128 stands for zero in the data rows.
Here is a table of points, one per row:
[144, 156, 135, 89, 104, 113, 99, 131, 142, 130, 112, 128, 162, 123, 127, 61, 120, 113, 100, 132, 142, 137, 97, 172, 144, 162, 119, 86, 144, 145, 116, 77, 143, 126, 127, 131, 106]
[139, 96, 103, 77, 152, 78, 118, 135, 172, 164, 122, 105, 123, 170, 80, 139, 159, 110, 147, 115, 133, 122, 148, 103, 112, 110, 113, 192, 132, 104, 125, 98, 140, 103, 155, 193, 158]
[190, 159, 164, 176, 127, 163, 120, 65, 134, 135, 130, 183, 92, 220, 116, 138, 120, 137, 133, 202, 146, 127, 152, 170, 94, 88, 171, 255, 95, 122, 39, 99, 100, 149, 177, 218, 133]
[70, 117, 118, 140, 158, 75, 175, 135, 142, 115, 192, 102, 207, 176, 140, 63, 162, 85, 170, 105, 119, 183, 158, 172, 153, 159, 127, 208, 154, 150, 123, 132, 117, 127, 79, 91, 193]
[116, 156, 125, 156, 78, 101, 137, 193, 136, 124, 97, 75, 173, 112, 183, 214, 141, 166, 123, 228, 127, 125, 147, 121, 106, 147, 190, 255, 174, 161, 116, 120, 119, 151, 165, 158, 101]
[165, 110, 142, 196, 143, 153, 144, 150, 60, 152, 114, 136, 151, 119, 105, 136, 129, 108, 135, 115, 161, 158, 115, 114, 100, 146, 131, 81, 98, 137, 145, 98, 145, 146, 153, 147, 99]
[95, 105, 148, 118, 147, 102, 104, 86, 162, 131, 87, 106, 132, 105, 101, 118, 170, 97, 112, 105, 124, 151, 122, 109, 132, 95, 111, 133, 95, 113, 131, 149, 56, 144, 142, 63, 131]
[122, 154, 180, 186, 126, 119, 114, 150, 129, 114, 126, 107, 158, 148, 91, 144, 109, 132, 135, 255, 141, 143, 110, 91, 147, 160, 120, 119, 134, 79, 141, 236, 123, 152, 122, 134, 110]
[157, 151, 195, 177, 129, 112, 139, 111, 178, 96, 105, 123, 169, 110, 98, 99, 79, 142, 102, 185, 95, 126, 133, 145, 158, 160, 168, 91, 74, 84, 146, 173, 205, 131, 70, 132, 130]
[112, 177, 134, 206, 164, 114, 161, 138, 98, 145, 122, 146, 112, 72, 102, 113, 152, 134, 128, 97, 131, 124, 95, 111, 113, 142, 115, 152, 93, 114, 81, 123, 143, 165, 144, 157, 93]
[170, 128, 171, 101, 104, 181, 154, 120, 142, 57, 148, 119, 169, 148, 87, 112, 99, 131, 153, 147, 157, 111, 122, 105, 84, 92, 41, 110, 130, 159, 141, 145, 169, 150, 155, 123, 98]
[153, 141, 115, 112, 185, 115, 143, 78, 119, 158, 122, 139, 125, 106, 173, 122, 90, 97, 106, 134, 116, 150, 125, 87, 133, 124, 134, 115, 153, 113, 133, 65, 162, 133, 96, 128, 126]
[140, 118, 159, 140, 152, 152, 133, 110, 182, 122, 154, 112, 117, 108, 198, 135, 172, 128, 111, 188, 185, 141, 190, 148, 122, 171, 92, 132, 126, 124, 127, 157, 120, 128, 149, 215, 125]
[86, 107, 114, 120, 94, 161, 115, 90, 177, 153, 154, 107, 107, 149, 136, 112, 173, 108, 90, 116, 153, 113, 115, 121, 172, 117, 106, 128, 120, 155, 130, 128, 169, 123, 101, 102, 94]
[139, 113, 127, 83, 104, 176, 165, 88, 92, 109, 154, 86, 156, 169, 65, 164, 146, 127, 144, 147, 145, 136, 100, 131, 122, 141, 140, 95, 190, 139, 135, 103, 141, 158, 106, 136, 110]
[142, 183, 190, 94, 166, 105, 172, 101, 101, 104, 116, 101, 145, 167, 193, 75, 175, 210, 108, 72, 81, 126, 105, 93, 152, 138, 160, 128, 144, 111, 132, 164, 50, 99, 73, 136, 61]
[135, 113, 181, 113, 173, 169, 100, 147, 55, 169, 95, 110, 151, 130, 161, 109, 128, 143, 102, 99, 160, 131, 116, 121, 146, 181, 125, 209, 129, 150, 142, 152, 136, 124, 108, 98, 178]
[171, 149, 155, 114, 122, 127, 114, 150, 145, 158, 167, 165, 149, 93, 96, 100, 167, 146, 106, 112, 156, 150, 149, 116, 144, 122, 99, 115, 155, 136, 115, 131, 118, 151, 128, 98, 81]
[70, 82, 71, 116, 98, 101, 159, 150, 109, 97, 115, 255, 113, 174, 193, 165, 149, 144, 89, 156, 107, 131, 78, 82, 158, 145, 143, 140, 108, 140, 162, 103, 150, 143, 92, 123, 162]
[151, 113, 131, 144, 82, 139, 92, 156, 138, 94, 131, 102, 141, 154, 136, 99, 170, 109, 135, 75, 157, 141, 126, 117, 100, 124, 150, 79, 167, 109, 110, 107, 129, 182, 111, 123, 137]
[139, 183, 106, 112, 150, 133, 120, 126, 165, 152, 140, 95, 150, 130, 179, 188, 117, 104, 128, 167, 138, 101, 91, 134, 120, 197, 124, 143, 116, 95, 113, 83, 147, 111, 167, 143, 155]
[102, 66, 82, 158, 125, 114, 90, 123, 143, 97, 156, 185, 143, 176, 112, 86, 121, 145, 98, 141, 83, 80, 154, 153, 143, 174, 128, 107, 131, 179, 111, 147, 61, 136, 106, 89, 153]
[162, 162, 165, 128, 118, 91, 139, 225, 35, 130, 119, 172, 72, 98, 58, 184, 100, 113, 89, 107, 140, 135, 144, 173, 137, 104, 101, 90, 128, 104, 91, 106, 103, 137, 108, 109, 108]
[135, 159, 99, 137, 152, 164, 123, 101, 73, 103, 114, 92, 107, 160, 112, 163, 128, 165, 131, 100, 134, 131, 108, 156, 188, 133, 85, 137, 173, 160, 209, 169, 89, 50, 124, 106, 124]
[83, 49, 98, 121, 126, 91, 141, 101, 129, 130, 112, 204, 86, 182, 182, 196, 168, 146, 147, 121, 133, 129, 119, 110, 139, 154, 121, 93, 129, 191, 134, 167, 135, 161, 149, 97, 110]
[146, 142, 168, 115, 110, 127, 126, 133, 170, 112, 106, 112, 128, 100, 112, 124, 105, 162, 117, 79, 94, 168, 84, 114, 148, 132, 101, 124, 50, 109, 102, 141, 85, 155, 110, 97, 127]
[143, 117, 125, 131, 99, 114, 93, 99, 83, 124, 172, 105, 130, 96, 131, 118, 129, 131, 143, 111, 89, 171, 168, 97, 131, 155, 99, 90, 141, 133, 118, 74, 66, 85, 137, 105, 125]
[84, 179, 193, 111, 91, 70, 129, 126, 98, 119, 140, 90, 137, 126, 131, 128, 157, 152, 156, 202, 116, 109, 112, 119, 168, 126, 154, 132, 89, 209, 149, 182, 99, 109, 130, 72, 183]
[164, 94, 84, 155, 149, 119, 139, 180, 173, 133, 110, 87, 97, 116, 184, 124, 150, 128, 150, 222, 128, 137, 95, 152, 121, 104, 130, 239, 103, 85, 63, 130, 129, 123, 211, 186, 106]
[151, 185, 117, 157, 138, 140, 124, 110, 68, 106, 135, 137, 102, 88, 86, 129, 195, 128, 114, 107, 128, 186, 112, 101, 113, 166, 162, 177, 143, 118, 127, 176, 166, 111, 92, 97, 137]
[125, 135, 69, 87, 150, 161, 175, 119, 124, 184, 121, 99, 189, 142, 121, 86, 116, 100, 96, 99, 158, 109, 122, 116, 168, 113, 89, 118, 141, 120, 120, 173, 153, 123, 148, 138, 103]
[124, 89, 131, 113, 153, 73, 179, 192, 178, 178, 128, 160, 150, 84, 143, 172, 119, 112, 149, 113, 146, 53, 97, 117, 142, 153, 147, 195, 143, 98, 197, 93, 127, 82, 192, 196, 162]
[137, 146, 98, 104, 124, 164, 140, 142, 138, 112, 115, 102, 183, 150, 114, 106, 122, 159, 145, 95, 143, 147, 109, 151, 139, 141, 79, 100, 118, 111, 135, 100, 160, 132, 137, 124, 106]
[96, 68, 75, 155, 85, 146, 142, 69, 106, 107, 172, 106, 142, 84, 141, 181, 71, 141, 132, 97, 80, 117, 135, 169, 118, 81, 133, 121, 143, 133, 130, 176, 55, 6, 119, 117, 140]
[206, 124, 121, 141, 141, 128, 94, 193, 63, 127, 129, 143, 103, 129, 121, 140, 125, 105, 121, 104, 132, 146, 133, 121, 131, 56, 152, 67, 114, 150, 116, 115, 147, 148, 104, 125, 121]
[46, 78, 108, 117, 121, 146, 122, 96, 79, 92, 129, 166, 156, 94, 107, 162, 84, 84, 143, 129, 95, 66, 109, 148, 54, 90, 160, 145, 149, 148, 126, 162, 91, 34, 89, 116, 98]
[146, 160, 169, 183, 156, 169, 115, 132, 101, 106, 140, 178, 122, 102, 138, 102, 156, 127, 133, 120, 121, 113, 142, 138, 111, 133, 177, 118, 85, 112, 145, 79, 145, 148, 214, 152, 83]
[142, 109, 119, 99, 133, 108, 121, 157, 129, 162, 159, 96, 1, 130, 136, 71, 11, 104, 97, 132, 140, 136, 95, 119, 0, 109, 132, 120, 167, 138, 194, 161, 85, 108, 116, 124, 124]
[123, 78, 92, 114, 171, 59, 106, 91, 179, 144, 84, 121, 200, 127, 93, 131, 152, 190, 125, 122, 158, 134, 167, 100, 133, 106, 110, 140, 111, 118, 113, 91, 166, 129, 98, 89, 144]
[149, 115, 138, 88, 128, 141, 131, 160, 139, 54, 129, 117, 95, 132, 121, 108, 70, 159, 139, 107, 127, 110, 161, 139, 156, 154, 167, 110, 143, 80, 105, 186, 169, 138, 144, 83, 165]
[129, 67, 151, 93, 94, 84, 127, 137, 65, 167, 173, 95, 120, 159, 58, 65, 96, 130, 140, 169, 108, 97, 133, 58, 154, 132, 180, 127, 79, 115, 133, 193, 113, 163, 132, 159, 157]
[151, 124, 108, 148, 91, 156, 149, 118, 133, 129, 93, 123, 123, 162, 113, 89, 159, 151, 151, 124, 119, 110, 128, 150, 152, 156, 161, 91, 194, 168, 114, 116, 126, 74, 105, 89, 165]
[162, 117, 109, 122, 163, 136, 152, 98, 159, 200, 139, 126, 140, 153, 159, 99, 101, 109, 144, 125, 168, 151, 126, 91, 144, 102, 136, 106, 157, 100, 100, 68, 153, 81, 103, 75, 123]
[124, 120, 106, 113, 126, 155, 116, 134, 168, 101, 117, 100, 134, 130, 167, 151, 146, 131, 189, 107, 148, 169, 130, 148, 153, 119, 153, 70, 102, 183, 144, 131, 133, 176, 109, 148, 132]
[85, 89, 149, 116, 99, 104, 89, 152, 175, 150, 132, 115, 109, 95, 91, 101, 155, 157, 162, 106, 164, 118, 103, 127, 142, 144, 137, 198, 148, 152, 65, 130, 138, 144, 156, 246, 127]
[143, 167, 111, 97, 154, 146, 75, 187, 141, 97, 103, 116, 119, 110, 151, 111, 147, 52, 120, 81, 126, 92, 129, 163, 30, 116, 117, 123, 96, 129, 145, 187, 176, 144, 111, 122, 105]
[132, 163, 135, 122, 173, 170, 122, 146, 206, 145, 141, 120, 133, 65, 138, 136, 115, 145, 76, 142, 55, 132, 160, 120, 160, 102, 129, 91, 100, 192, 120, 100, 172, 167, 116, 121, 165]
[124, 177, 183, 214, 141, 144, 150, 104, 122, 170, 147, 147, 105, 169, 160, 110, 130, 131, 121, 127, 118, 150, 174, 114, 103, 107, 123, 155, 82, 105, 81, 108, 156, 113, 189, 172, 92]
[112, 61, 135, 143, 90, 144, 136, 118, 130, 90, 119, 94, 126, 141, 118, 106, 148, 81, 115, 107, 96, 115, 93, 150, 120, 102, 113, 128, 187, 122, 147, 115, 166, 117, 87, 125, 120]
[100, 98, 82, 117, 116, 122, 135, 99, 115, 119, 150, 166, 102, 176, 110, 169, 141, 160, 192, 134, 117, 76, 93, 151, 142, 180, 121, 184, 109, 106, 142, 112, 140, 172, 79, 78, 108]
[58, 95, 87, 66, 64, 114, 131, 135, 96, 132, 109, 255, 66, 145, 241, 180, 141, 128, 191, 144, 107, 154, 134, 120, 181, 140, 133, 159, 102, 148, 169, 133, 153, 127, 142, 149, 75]
There is one direction along which these points spread out most. Take the direction at right angles to it along which they spread out most. Go by this last direction. Where along it does each point below lie, from 0 to 99? 50 is the average, and the first point above lies past it. One standard deviation of the points above along it is 16.
[116, 120, 159, 159, 161, 134, 105, 103, 178, 166, 135, 122, 111, 148, 116, 214, 156, 108, 128, 115, 82, 148, 119, 196, 141, 109, 166, 130, 107, 101, 143, 133, 156, 150, 223, 201, 129] 50
[60, 80, 75, 140, 123, 176, 141, 114, 114, 134, 124, 119, 131, 100, 177, 153, 108, 149, 123, 126, 130, 121, 155, 171, 48, 76, 107, 128, 113, 88, 202, 145, 85, 82, 68, 97, 152] 32
[121, 134, 151, 81, 156, 183, 158, 159, 168, 106, 104, 121, 136, 103, 136, 165, 184, 139, 122, 136, 134, 126, 143, 136, 119, 163, 108, 63, 136, 128, 112, 137, 128, 160, 142, 153, 170] 58
[147, 165, 156, 132, 134, 82, 141, 206, 32, 141, 123, 145, 96, 128, 70, 164, 127, 104, 107, 113, 138, 133, 169, 135, 121, 124, 99, 97, 137, 95, 109, 76, 147, 110, 102, 94, 94] 67
[123, 136, 131, 141, 123, 115, 87, 158, 133, 95, 129, 118, 98, 113, 161, 83, 109, 116, 108, 137, 141, 142, 90, 122, 159, 82, 125, 87, 145, 120, 117, 75, 153, 129, 131, 102, 151] 60
[181, 140, 128, 114, 79, 121, 118, 104, 155, 150, 110, 114, 116, 109, 123, 100, 102, 147, 149, 72, 103, 169, 144, 116, 137, 150, 71, 119, 88, 128, 115, 140, 109, 111, 120, 122, 114] 61
[147, 155, 107, 111, 91, 139, 118, 97, 152, 121, 92, 104, 173, 130, 114, 90, 162, 149, 107, 98, 156, 122, 141, 167, 126, 137, 176, 91, 131, 148, 138, 92, 144, 165, 133, 94, 145] 62
[122, 162, 143, 97, 129, 157, 142, 101, 168, 159, 184, 111, 143, 122, 100, 207, 139, 109, 132, 124, 141, 83, 90, 131, 150, 135, 148, 80, 129, 115, 146, 100, 131, 148, 174, 149, 141] 54
[136, 123, 94, 108, 150, 93, 190, 89, 87, 100, 128, 108, 58, 77, 142, 93, 87, 78, 118, 139, 115, 100, 133, 105, 151, 128, 107, 112, 183, 105, 106, 130, 79, 170, 154, 76, 155] 50
[174, 202, 154, 147, 145, 76, 111, 157, 82, 163, 166, 143, 107, 93, 98, 159, 72, 134, 122, 75, 153, 134, 146, 144, 145, 90, 112, 128, 111, 149, 124, 100, 163, 144, 83, 133, 84] 71
[167, 184, 117, 173, 160, 155, 194, 159, 92, 100, 112, 119, 126, 180, 156, 131, 139, 121, 109, 187, 138, 102, 162, 140, 89, 169, 116, 94, 89, 97, 148, 85, 158, 123, 145, 179, 178] 63
[133, 120, 122, 128, 93, 167, 99, 83, 183, 110, 66, 139, 134, 118, 106, 103, 116, 73, 147, 132, 128, 109, 183, 62, 181, 93, 103, 119, 157, 118, 181, 84, 38, 113, 70, 150, 130] 49
[123, 178, 156, 101, 91, 118, 69, 87, 129, 166, 136, 194, 185, 91, 141, 80, 113, 159, 152, 104, 104, 101, 122, 141, 89, 72, 100, 103, 143, 113, 119, 202, 159, 150, 153, 133, 182] 58
[0, 102, 79, 132, 159, 120, 90, 122, 161, 89, 120, 121, 105, 114, 83, 123, 37, 125, 111, 120, 121, 145, 167, 100, 67, 92, 176, 131, 152, 158, 120, 152, 28, 68, 115, 104, 119] 34
